Here are some points, each followed by its number:
(13, -84, 7, -9, -41, 9, 27, -21, -33, 50, 6, -19, -23, 28, -8, 8, 3, -11, -8, -20) 0
(30, 10, 17, 21, -6, 21, 22, -37, 15, -80, -36, -17, 25, 30, 47, 42, -64, 0, 14, 30) 1
(19, -31, 32, -16, -25, 14, 48, -15, 0, 3, -49, -26, 12, 45, 26, 5, -7, 0, 4, -37) 2
(4, -21, -13, -14, -36, 16, 39, -3, -31, 5, -17, 12, -10, 31, -21, 3, 28, -9, 19, -5) 3
(-32, 14, 97, 13, -5, -70, -9, 30, 22, 84, 122, 42, -45, -62, -26, -64, 72, 69, -49, -109) 4
(19, 18, 43, -12, 4, 6, 23, -5, 3, -45, -3, 7, 31, -12, 26, 9, 6, 19, 12, -25) 5
(-62, -11, 19, 29, -18, -34, 39, 1, -6, 0, 21, -43, 25, 47, -23, 27, -36, 41, -29, -29) 6
(8, -25, 34, 7, -29, 17, 50, -23, -18, -18, 1, 19, -37, 15, -26, 19, 15, 9, 8, -25) 7
(4, 1, 59, 29, 2, -10, 30, -40, 11, -75, 16, -19, 30, 7, 31, 45, -56, 40, -9, -21) 8
(19, -51, -22, 6, -45, -2, -39, -6, -28, 80, 62, 26, -48, -9, -13, -24, 27, -23, -3, 24) 9
(-24, -4, -48, 2, 26, -15, -39, 6, 2, 14, -3, -36, 29, 2, 8, 4, -37, -13, -15, 34) 10
(13, 42, -13, -19, 127, 5, -72, -7, 36, -96, -20, -8, 35, -116, 22, 30, -33, -7, -11, 17) 11
(-12, -21, -27, 22, -1, -13, -40, -6, 0, 28, 26, -24, -2, 3, 7, 6, -38, -12, -19, 36) 12
(9, -18, -31, -10, -42, 5, -9, 16, -16, 63, 5, 10, -13, 23, -6, -29, 32, -24, 11, 20) 13
(-23, 42, 3, -26, 113, 10, -4, 19, 43, -53, -78, -22, 14, -55, -7, 5, -1, -4, -12, -31) 14
(6, -72, -44, -33, -127, 23, 91, 16, -68, 94, -58, -40, 50, 127, 3, -16, 33, -26, 40, 4) 15
(21, 19, 10, -20, -9, 13, -5, 18, 18, 29, -32, 16, -2, 2, 22, -36, 31, -17, 20, -10) 16
(-2, 11, 7, 17, -14, 7, 21, -10, -2, -36, -3, 6, -6, 16, -5, 21, -18, 6, 7, 13) 17
(13, 16, 16, -9, -19, 9, 19, 11, -13, 8, 22, 60, -39, -24, -36, -20, 72, 4, 20, -18) 18
(44, -4, 25, -20, -86, 14, 51, -1, -20, 10, -23, 8, 41, 67, 45, -17, 25, 3, 40, -12) 19
(62, 1, 50, -14, -95, 48, 92, -21, -23, -44, -41, 38, -2, 65, 23, 8, 34, 1, 56, -14) 20
(-19, -22, -34, 25, -3, -18, -48, -4, 3, 39, 32, -27, -2, 6, 10, 2, -46, -11, -21, 43) 21
(38, -54, 16, 8, -51, 17, 3, -31, -23, 24, 25, 9, -32, 17, 13, 5, -3, -12, 1, 9) 22
(-5, 0, 21, 36, -37, -18, -4, -8, 1, 14, 55, 15, -23, 10, -1, -2, -10, 17, -10, 5) 23
(-61, 29, -49, 0, 22, -16, -17, 42, -3, 42, -2, 25, -49, -14, -81, -25, 43, -10, -5, 2) 24
(-6, 3, -127, -94, 16, 46, -33, 76, -35, 93, -115, 7, 13, 12, -46, -64, 100, -93, 47, 52) 25
(-29, 16, 6, 30, 58, -28, -46, 0, 38, 10, 27, -9, -32, -43, -5, -9, -29, 9, -42, -3) 26
(11, -8, -30, 21, 23, 5, -57, -16, -5, 7, 45, 38, -70, -53, -28, 1, -1, -23, -6, 45) 27
(32, -17, -32, -4, -52, 14, -5, -15, -40, -5, 29, 29, -3, 11, -3, 8, 13, -15, 29, 47) 28
(0, 42, 41, -4, 3, 7, 41, 14, 17, -27, -19, 31, -15, -5, -15, -11, 38, 19, 12, -40) 29
(-8, -71, 2, -39, 17, -20, -15, 10, -14, 89, 8, -43, 14, -13, 6, -26, 23, -2, -35, -54) 30
(16, -21, 7, -8, -53, 5, 33, -18, -48, -29, 40, 23, 16, 14, -16, 27, 16, 15, 22, 0) 31
(-4, 6, 9, 18, -12, 5, 20, -8, 0, -30, -3, 0, -2, 16, -3, 19, -18, 6, 3, 8) 32
(-33, 15, 56, -6, 52, -12, 35, 11, 24, -15, -12, -3, -13, -32, -29, -1, 23, 31, -24, -79) 33
(42, 6, 102, 29, -37, 29, 77, -37, 42, -44, -52, 10, -45, 49, 41, 6, -23, 20, 4, -52) 34
(-2, 39, 9, 20, 29, -5, -22, -6, 9, -47, 34, 41, -30, -51, -25, 10, 4, 11, 1, 12) 35
(11, -16, 10, 6, -98, -8, 30, 9, -7, 69, 2, -4, 9, 84, 30, -35, 9, 1, 14, -4) 36
(20, 1, -14, -17, 79, 13, -50, -3, 29, 3, -33, 1, -26, -64, 13, -17, 0, -32, -11, 5) 37
(23, -2, -18, -28, 9, 4, -38, 17, -1, 33, 9, 14, 7, -33, 16, -29, 34, -19, 9, 9) 38
(-59, 19, -59, -17, 54, -20, -24, 41, 2, 22, -24, -27, 25, -12, -37, -11, 7, -8, -17, 0) 39
(0, 12, 24, 28, -21, -15, 4, -18, -30, -53, 96, 50, -15, -38, -37, 33, 13, 39, 6, 6) 40
(-7, -17, 30, 14, -55, 4, 59, -9, 0, 13, -32, -20, -6, 77, 11, 2, -18, 6, 4, -22) 41
(-14, -3, 14, -34, 110, -3, -14, 1, 20, -45, -36, -43, 44, -69, 13, 22, -19, 8, -26, -42) 42
(34, -20, -35, -4, -51, 15, -10, -13, -41, -5, 28, 26, -1, 10, -3, 13, 10, -19, 29, 50) 43
(0, 3, -19, 7, -1, 0, -6, -5, 8, -17, -16, -34, 45, 25, 33, 18, -45, -6, 2, 32) 44
(76, 31, 46, 16, 39, 1, -101, -11, 47, 18, 80, 94, -95, -124, 30, -54, 38, -15, -2, 11) 45
(45, 18, 109, 47, -28, 1, 22, -51, 29, -83, 53, 30, -16, -12, 52, 34, -51, 45, 3, -18) 46
(-21, 12, -56, 5, 0, -11, -34, 18, -16, 24, 27, 19, -12, -8, -32, -10, 14, -13, 3, 41) 47
(-4, -3, 56, -26, 5, -23, 29, 6, -3, 0, 16, -12, 43, -12, 16, -5, 23, 41, -9, -74) 48
New points follow, each followed by the numbers of its two nearest points above by angle, nearest first.
(-12, -1, 12, -33, 103, -2, -13, 5, 18, -45, -33, -39, 42, -66, 11, 21, -15, 8, -25, -39) 42 14
(-35, 105, 53, -7, -10, 0, 83, 30, 19, -77, -39, 37, 25, 20, -27, -5, 40, 45, 27, -47) 29 5
(36, 12, 86, 24, -45, 14, 48, -17, 39, -1, -21, 17, -33, 41, 42, -20, -6, 16, 8, -39) 34 20
(8, 9, 1, -1, -7, 8, 28, -18, -10, -68, -24, -21, 53, 28, 22, 40, -37, 11, 18, 15) 1 44
(16, -17, -41, -15, 4, 41, 9, -4, -6, 8, -65, 4, -41, 14, -19, -2, 10, -44, 15, 25) 25 3
(21, -28, -32, -31, -59, 21, 29, 14, -18, 55, -53, -22, 35, 71, 28, -25, 22, -28, 31, 10) 15 19
(-31, 37, 72, 36, 73, -15, 25, -24, 59, -89, -32, -42, 8, -11, 22, 42, -81, 40, -35, -48) 8 42
(23, -27, -34, -33, -60, 23, 28, 16, -21, 52, -55, -21, 33, 71, 26, -24, 25, -31, 29, 11) 15 19
(-21, 16, 4, -44, 50, 10, 38, 39, 28, 16, -101, -34, 26, 13, -2, -26, 33, -7, -4, -60) 14 33
(-4, 63, 60, 28, -33, -24, 17, 5, -12, -48, 106, 93, -30, -49, -46, 0, 58, 57, 18, -23) 40 18
(-62, 31, -33, -11, 76, -42, -49, 40, 14, 17, 17, -15, 22, -55, -31, -15, 10, 15, -30, -9) 39 26
(-64, -6, -21, -4, 110, -35, -61, 25, 7, 31, 47, -11, -31, -104, -62, -3, 12, 11, -59, -31) 26 39
(-24, 4, -5, 0, 54, -12, -30, 10, 15, 10, 5, -8, -10, -42, -15, -4, 0, 0, -24, -11) 26 37
(-29, 89, 48, 2, -10, -1, 73, 31, 16, -65, -31, 32, 18, 22, -24, -1, 36, 43, 25, -47) 29 5
(14, 5, 13, 19, -57, -3, 23, -13, -30, -31, 49, 26, 17, 23, 0, 24, 1, 16, 24, 24) 31 28
(38, 12, 87, 28, -46, 15, 46, -22, 43, -2, -19, 18, -37, 40, 43, -21, -7, 18, 8, -41) 34 20
(-45, 17, -41, -5, 64, -16, -38, 32, 25, 30, -33, -35, 15, -18, -10, -18, -10, -13, -23, 4) 39 10
(1, -23, -19, 16, -33, -20, -40, -3, -26, 46, 81, 29, -30, -16, -21, -10, 16, 0, -8, 24) 9 23
(63, -12, 14, -8, -30, 42, 14, -26, 1, -4, -38, 30, -41, 17, 28, -10, 9, -29, 29, 10) 20 22
(-2, -37, -66, -20, -53, 15, 19, 3, -43, 17, -40, -47, 59, 79, 13, 21, -23, -31, 21, 48) 15 44
(-13, 46, 22, 26, 28, -27, -49, 15, 56, 21, 26, 0, 1, -25, 34, -32, -20, 12, -22, 0) 26 45
(62, -5, 49, -10, -94, 46, 88, -24, -25, -44, -38, 37, 0, 65, 24, 11, 29, 3, 56, -14) 20 19
(0, -16, 19, 12, -44, 5, 45, -12, 0, 8, -25, -16, -6, 62, 10, 4, -16, 5, 1, -15) 41 2
(-2, 11, 20, 23, -17, -14, 3, -13, -28, -44, 83, 44, -11, -34, -34, 28, 13, 32, 7, 6) 40 35
(-47, 20, -43, -13, 49, -21, -26, 37, 6, 16, -25, -25, 22, -16, -32, -4, 8, -9, -15, -4) 39 24
(8, 62, 31, -18, 31, 1, 14, 17, 23, -65, -17, 14, 49, -27, 20, -1, 18, 25, 18, -22) 5 29
(-23, 11, -2, -33, 79, 11, 17, 21, 30, -7, -85, -33, 11, -19, -7, -11, 13, -6, -14, -46) 14 42
(-33, 4, 31, 14, -22, -30, 17, 18, 10, 53, 28, 6, -27, 15, -21, -30, 24, 27, -22, -47) 4 23
(19, 22, 48, -11, 2, 5, 27, -6, 6, -51, -7, 8, 32, -11, 24, 12, 5, 22, 12, -27) 5 8
(11, 0, 5, 14, -64, -1, 20, -12, -30, -23, 43, 23, 13, 26, -6, 22, -1, 14, 26, 23) 31 28
(-30, -8, -60, -1, 35, -19, -51, 7, 1, 17, -3, -42, 36, -5, 5, 5, -39, -17, -15, 39) 10 21
(-16, 0, -7, -24, 48, -10, -15, 13, 0, -12, -7, -31, 50, -29, 7, 7, -4, 9, -13, -17) 42 14
(14, -35, -5, -15, -18, 8, 14, -12, -17, -12, -15, -47, 55, 32, 37, 25, -35, -3, -1, 6) 44 2
(-7, -60, 4, -32, 13, -16, -10, 7, -8, 77, 6, -38, 14, -9, 8, -23, 17, -4, -28, -48) 30 0
(34, 23, 31, 0, -50, 23, 49, -9, 3, -26, -27, 34, -12, 37, 14, -5, 19, 3, 35, -7) 20 19
(13, 42, -8, -16, 127, 5, -64, -6, 34, -89, -16, -7, 29, -108, 21, 26, -31, -5, -13, 14) 11 42
(29, -4, -14, -18, 86, 17, -58, -8, 30, -1, -35, 0, -30, -72, 18, -15, -1, -36, -13, 8) 37 11
(22, 30, 56, 37, -30, 2, 24, -24, 22, -50, 12, 22, -14, 20, 29, 12, -29, 23, 10, 0) 46 34
(-10, 0, 36, 7, -6, -13, 10, 5, 19, 41, 14, 8, -36, 0, -5, -31, 17, 19, -19, -45) 4 33
(-57, 5, 8, 0, 7, -25, 35, 22, 12, 14, -32, -49, 33, 46, -10, -1, -17, 25, -23, -43) 6 41
(27, 36, 64, 44, -43, 3, 32, -31, 25, -58, 18, 28, -16, 26, 34, 12, -31, 29, 12, -2) 46 34
(12, 8, 11, 3, 21, 15, 15, -19, 15, -52, -41, -17, 16, 8, 25, 24, -36, -2, 5, 4) 1 8
(-29, 6, -10, -1, 63, -14, -35, 13, 17, 11, 8, -5, -15, -53, -21, -6, 1, 0, -29, -11) 26 37
(-4, -27, -46, -14, -37, 12, 15, 0, -30, 11, -31, -35, 43, 56, 8, 15, -19, -20, 17, 34) 15 44
(-95, 9, 12, 2, 17, -42, 55, 34, 19, 24, -49, -80, 54, 67, -15, 0, -28, 36, -38, -68) 6 41
(-3, -23, -19, 17, -33, -22, -38, -3, -26, 44, 78, 27, -28, -16, -23, -9, 16, 1, -5, 22) 9 23
(62, 36, 38, -31, -80, 38, 68, 7, -28, -40, -16, 79, 6, 26, 2, -13, 86, 6, 75, -14) 20 19
(22, -6, -23, -32, 11, 0, -45, 18, -1, 44, 11, 11, 12, -37, 19, -32, 37, -22, 8, 9) 38 25
(10, -10, -28, -8, -41, 6, -9, 15, -13, 55, 6, 14, -13, 22, -6, -30, 32, -19, 11, 18) 13 9
(28, 40, 74, 48, -41, 3, 33, -34, 29, -68, 17, 28, -19, 24, 37, 18, -39, 33, 13, -3) 46 34
(-36, 50, 15, 16, 17, 7, 51, 12, 2, -70, -17, 28, -25, -2, -56, 25, 15, 27, 9, -20) 29 17
(12, 4, 80, 34, 3, -11, 36, -47, 13, -96, 22, -21, 34, 3, 40, 56, -70, 49, -14, -26) 8 46
(13, 12, 15, -9, -20, 9, 13, 10, -14, 11, 20, 55, -40, -23, -34, -20, 65, 2, 21, -18) 18 29
(23, -31, 41, -12, -26, 15, 57, -19, -1, -4, -40, -25, 10, 44, 27, 7, -7, 6, -2, -41) 2 41
(-48, -7, 13, 23, -11, -28, 28, -1, -2, 1, 21, -34, 18, 32, -16, 20, -28, 32, -25, -20) 6 8
(36, 15, 89, 42, -19, 1, 23, -44, 24, -69, 38, 19, -10, -7, 43, 29, -43, 37, -1, -16) 46 8
(-62, 13, -3, 22, 7, -31, 19, 13, 1, 9, 12, -19, 3, 26, -38, 8, -16, 27, -22, -17) 6 39
(-10, -7, -3, 13, -50, 20, 56, -1, -2, 5, -55, -24, -8, 84, 2, 7, -21, -9, 8, 4) 41 15
(-60, 40, 4, 26, 37, -43, -18, 23, 19, 1, 42, -1, -1, -26, -36, -4, -6, 35, -31, -18) 26 4
